[[133 124 127 116 118]
 [132 105 121 143 125]] → 116

[109 154 128 145 121 129 131] → 129

[100 125 136 106] → 136

[139 100 141 121 128 118 138] → 118

[[118 151 156 139]
 [106 138 116 112]] → 156

[116 158 133 128] → 133

[[130 129 128 140 127 103 139]
 [130 128 126 117 131 114 124]
 [129 126 124 117 129 142 129]] → 103
---
array([151, 131, 118, 123]) -> 123

array([[105, 105, 102, 151, 102, 110, 153],
       [151, 155, 152, 106, 150, 143, 111]]) -> 152

array([102, 144, 105, 130]) -> 105

array([151, 120, 128, 110, 126, 131]) -> 128

array([[114, 136, 123, 144, 124, 129],
       [140, 107, 152, 111, 136, 104],
       [128, 142, 125, 116, 132, 139]]) -> 142

array([118, 104,  98, 106]) -> 104

array([[125, 109, 136, 129, 139, 109],
       [127, 158, 126, 117, 127, 152]]) -> 139

array([151, 115, 114, 126, 111]) -> 115

array([109, 129, 156, 124]) -> 124
---
[146 109 124 140 112 136 100] ans = 146, 140

[141 152 126 137 117] ans = 152, 141

[[119 139 118 117 138 113]
 [124 154 134 132 130 136]
 [121 134 102 130 127 127]] ans = 154, 139

[[128 128 129 129 128 129]
 [132 121 156 135 129 137]
 [128 128 128 128 128 128]] ans = 156, 137

[144 125 148  99] ans = 148, 144

[[127 128 158 128]
 [156 124 125 130]] ans = 158, 156

[103 133 142 152 121] ans = 152, 142
---
[129 134 124 119 117 132 150] -> 124
[139 153 113 125 120] -> 113
[137 112 157 126] -> 157
[106 125 123 122 113 124 134] -> 123
[129 149 140 144 143 124 113] -> 140
[103 135 133 125 113 138] -> 133
[125 121 139  99 114 121 136] -> 139
---
Input: [117 121 132 131 130 153 150]
Output: 131

Input: [115 151 116 121 116]
Output: 116

Input: [154 135 144 113 110]
Output: 144

Input: [124 119 131 117 105 144 125]
Output: 117

Input: [143 113 155 140 124]
Output: 155

Input: [152  99 119 124 118]
Output: 119

Input:
[[106 139 125 137 138 146 138]
 [148 143 118 135 136 113 137]
 [ 98 132 157 134 133 152 134]]
Output: 135

Input: [131 119 132 125 155]
Output: 132
---
[[133 120 145 121 145]
 [135 152 124 149 115]
 [154 125 128 124 140]] result: 125

[102 105 115 111 148] result: 105

[[103 125 125 127 130]
 [151 127 117 127 124]] result: 127

[[135 139 137 125 118]
 [112 117 131 129 131]
 [105 119 110 128 137]] result: 119

[105 145 143 154 130] result: 145

[[131 149 152 112 134]
 [116 142 154 118 120]] result: 142

[[130 124 109 130 113]
 [133 122 131 133 125]
 [152 111 138 114 145]] result: 111
---
[[132 127 129 129 130 119]
 [134 135 103 128 120 114]
 [117 127 142 128 130 149]] result: 132, 149

[147 119 128 136 156] result: 147, 156

[[104 117 125 138]
 [134 134 130 120]] result: 104, 120

[[127 147 117 112]
 [135 151 127 142]] result: 127, 142

[[144 121 140 107]
 [118 123 157 125]] result: 144, 125

[ 99 126 111 142 146] result: 99, 146
---
[140 151 115 131 126 135 126] gives 131, 151

[[143 128 131 138 125 123 142]
 [128 134 118 137 132 124 128]
 [155 140 130 133 140 136 130]] gives 137, 155

[148 156 149 129 148] gives 149, 156

[107 129 137 138 124 148 140] gives 138, 148

[105 108 116 130 106 138 132] gives 130, 138

[146 121 130 105 132] gives 130, 146

[120 130 135 126 130 151 117] gives 126, 151
---
[[149 153 148 109 122 144  98]
 [141 136 137 135 117 122 113]
 [137 126 148 124 106 125 107]] value 117

[[141 150 127 131 127 118]
 [131 150 139 132 118 128]] value 132

[[147 128 152 115 130]
 [117 130 113 135 129]
 [122 100 124 127 110]] value 113

[[134 137 128 145 135  99]
 [147 131 128 126 132 112]
 [132 129 128 130 129 123]] value 126

[[134 126 113 125 138 128]
 [135 125 116 155 118 142]] value 155

[[134 135 106 126 126 120]
 [144 133 134 138 143 135]] value 138

[[114 150 137 117]
 [106 135 113  99]] value 135

[[ 99 153 133 110 105]
 [116 120 131 134 151]] value 131

[[101 128 120 128 148]
 [123 129 133 123 132]] value 133
---
[130 152 125 128 111 115 125] Answer: 130
[129 121 123 150 126 128 129] Answer: 129
[124 133 113 148 131 110 104] Answer: 124
[112 129 152 146] Answer: 112
[143 134 135 127 116 103] Answer: 143
[119 100 101 111] Answer: 119
---
135,114,148,145,153 yields 114

123,124,115,116,119,121
128,143,132,146,134,124
136,157,129,133,127,122
yields 124

139,130,123,139,105,127,110
122,125,124,130,114,135,122
120,111,127,133,129,122,130
yields 130

155,107,112,99,113,124,140 yields 107

151,129,124,109,132
108,134,123,146,115
yields 129

153,104,147,138,143,102 yields 104
---
[[123 134 122 141 130 117 119]
 [113 143 112 119  98 112 121]
 [131 109 156 128 155 152 137]] -> 119, 156

[120 122 102 125 129] -> 102, 129

[137 130 146 100 144 120 125] -> 100, 146

[120 103 112 132 142] -> 112, 142

[123 103 111 147 121] -> 111, 147

[129 140 136 100 124 120 121] -> 100, 140

[151 150 117 122 123] -> 117, 151

[114 153 132 121 131] -> 132, 153

[[132 140 100 128 128 131 128]
 [135 120 136 127 126 132 129]
 [136 125 129 127 126 132 126]] -> 127, 140
---
[[121 119 133 109 144 125]
 [123 122 134 111 145 127]
 [118 125 127 106 140 127]] yields 125

[[152 146 129 115 153]
 [127 122 127 125 127]
 [115 134 132 123 127]] yields 153

[[129 136 109 101]
 [110 110 113 128]
 [109 111 148 142]] yields 101

[[ 99 120 127 130 122 126]
 [109 107 139 123 106 130]
 [143 136 128 119 151 141]] yields 126

[[134 142 119 116 156 114 149]
 [122 102 121 130 147 105 148]
 [127 107 137 135 155 105 138]] yields 149

[[133 110 151 120 116]
 [111 112 115 117 133]
 [123 131 129 102 128]] yields 116
